In the rows, 128 means zero.
The rows of X fall into 3 groups, which share some directions, and each row is roughly a mix of its group's hidden directions.
X:
[[114 141 103 126 128 108  99 174 117 170 158]
 [139 118 104 134 171 172 113 171 138 141 115]
 [135 125 167 106 120 180 148 129  98 100 141]
 [121  65 100 128 151 104 122 131 136 157 113]
 [135 133 108 112 127 192  98 156 151 137 123]
 [103 116 155  61 122 117 140 142 117 127 108]
 [143  92 143 114  98 147 114 122  80 143 161]
 [122 192 124 151 106 149 123  98 121 108 121]
 [ 93 103 102 127 120 125 131 179 156 120  96]
 [ 89 134 137 108 153 141 179 149 157 137 142]
 [ 93 106 146 137 138 173 172 124 138 104 113]
 [178 146 137 102 132 112 158 106 152  95 141]
 [141 116 143 118 116  96 137  59 121 141 140]
 [131 172 123 119 159 120 128  75 124 138  94]
 [ 87 123  95 125 141  92 139 149 131 169 105]
 [100 163 127  83 147 171 113 125 145 125 112]
 [135 109  99 128 103 118  97 186 109 128 147]
 [139 168 132 168 107 135 123  88 122 104 160]
 [160 115 156 163 121 139 125 148 182 145 122]
 [175 181 134 136 124 159 121 109 117 127 149]
 [171  90  77 135 136 139 100 133 129 135 128]
 [ 99 132 121 134 163  84 160 144 119 107  95]
 [120 176 107  77 111 159 130 134 142 134 141]
 [147 122 124  98 113 126  84 111 122  93 174]
 [129 132 136 119 119 101 128  96  83  79 154]
 [147 103 114 151 111 131 144 130 152 174 174]
 [154 137 114 129 114 161  79 161 114 113 159]
 [103 107 154 126 124 170 163 127 149 170 126]
 [106 103  90 141  76 133 129 153 152 114 141]
 [180 106 115 152 119  88 100 128 117 120 104]
 [156 100 129 159 120  82 144 157 115 108 152]
 [162  80 124 122 123 134 110 166 121 101 159]
 [152 100 126 156 161 164 116 155 128 164 148]
 [129 112 153 140 162 117 138 190 151 112 133]
 [145 153 109  87 128 114 101 110 101  82 125]
 [122  77 140 124 153  93 109 114 100  96 131]
 [162 162 125  86 144 141 163 134 143 103 108]
 [161 135 124 154 115 153 104  88  88 134 154]
 [130 120 118 129 139 156 133 131 180 171  91]
 [145 129 107 130  92 132 177 106 112 169 138]
 [170 129 124 146 155 133 141 127 151 183 149]
 [ 97 107 125 150 143 144 138 159 136 183 150]
 [103 120  99 105 142 116 150 176 149 163 113]
 [148 148  94 166  91 150 130 119 151 135 161]
 [123 122 108 152 134  60 116 107 124 145 105]
 [147 101 172 148 107 145 144  98 121 152 161]
 [145 161  91 105 117  92  81 131 125 122 124]
 [122 115 158 161  86 158 128 143 126 128 172]
 [ 86 139 133 100 153 159 118 102  91 103 125]
 [114 146 130 129 151 123 131 180 174 140  97]
 [121 101 148  64 152 108 136 139 122 137 104]
 [139 157 136 131  99  83 130 120 132  81 100]
 [113 130 170 149 123 182 159 118 141 134 148]
 [ 88 140 119 100 142 166 135 180 130 133 122]
 [109 108 128  74 132 123 145 153 142 164  98]
 [127 123 159  71 154 121 133 114 101 153 104]
 [108 103  95 141  67 133 124 136 138 109 151]
 [104 170 111 106 124 120 120  94  85 101 135]
 [183 146 135 116 136 126 132 137 152  93 168]
 [162 131 154 111 109 114 124  88  89 106 155]
 [127 107 135 127  83 134 108 118  91  87 160]
 [140 163 115 114 127  91 112 152 111  80 104]
 [136 158 110 131  89 129  64 126 135 139 131]
 [ 60 138 118 108 152 112 130 104 133 146 134]
 [128 133 151  98 139 189 111  94 130 111 125]
 [179 127 133 155 147  79 123 112 118 111 111]
 [173 151 162 135 116 167 126 119 142  92 132]
 [127 102 158 153 109 129  99 111 138 116 184]
 [102 156  90  74 140 127 109 150 123 140 118]
 [125 115 102 122 116 135 169  99 104 179 112]
 [108 102 142 145 103 184 132 118 135 130 168]
 [123 101 148  92 148 140 110 150  84 141  94]
 [ 82 150 143 130 134 150 118  70 115 134 128]
 [120 119  91 105 134 124 108  63 134 115 134]
 [141  98 149 123 137 116 165 119 121  92 178]
 [ 93 105 169 114 164 101 143 129 116 155 109]
 [142 149 126 130 105 132  78  74 109 118 127]
 [167 164 131  92 120 124 142  88 144 127 157]
 [108 122  94 158  68 147 126 139 140 123 145]
 [140 141 107 158  95 157 138 124 143 178 153]
 [136 120 148 152 160  96 150 132 174 138  94]
 [138 104  97 125  93 156 142 148  96 170 129]
 [167 159 106 119 124  92 144 113 154 143  93]
 [ 85 136 149  79 121 153 163 127 112 132 130]
 [115 130 163 111 111 140 139 192 133 102 140]
 [141 105  89 122 152  98 127  80 145 152 119]
 [ 72 137 168 149 137  97 151 127 137 115 127]
 [154 137 137 106 129  92 134  77 106  93 116]
 [ 96 156 114  87 103 149 125 134 132  83 112]
 [103 160 147 159 132 127 113  82 147 151 100]
 [114 126 101 114 114  90  84 111 157 160 142]
 [115 159  97 101 127  81 115 135 145 152  97]
 [123 148  87 111 135 119 120  76 133 132  86]
 [ 96 181  98  89 120 130 113 109 127 141 126]
 [152 114 170 114 136 169 158 103 113 100 119]
 [121 141  97  98 109 125  98  87 123  84 135]
 [141 100 179 155 115 138 161 101 120 139 150]
 [ 93  98 106  98 161  84 142 122 118 126 141]
 [140 148  79 138 134 133 136 148 184 132 108]
 [104 146 149 129 113 159 160 145 117 107 180]
 [135 130 117 115 134 150 127 132 178 175  89]
 [ 82  87 122 138 139 119 154 162 114 148 151]
 [142 110 123  97 149 153 121 101 122 185 150]]
Here is one row of each group, with its name. Which group are the others in?
[127 149  73 156  91 138 125 102 154 123 129]	N
[147 140 149 133  95 175 110  96 109 112 157]	F
[119 101 132 151 144 136 140 133 148 196 139]	J

[108 130  96 119  94 122 144 161 179 106 125]	N
[ 98 149  97 132 121 132 123 157 127 175  88]	F
[111 145 121 127 109 153 142 140 169 186 123]	F
[126 102 146 100 148 111 158 145 152 180 136]	N
[ 98 125 135 112 159 145 141 189 152 123 118]	F
[ 95 151 169 157 164 108 137 137 129 100 111]	N
[147 152 123 110  95 133 153  86 153 150 162]	F
[130 130 151 124 109 165 140 119 115  62 127]	J
[138  84 105 179 141 106 119 117 139 130 158]	N
[146 156 130 148 116 133 107  90 104  78 148]	N
[146 134 142 115 122 132 131 101  97  60 131]	J
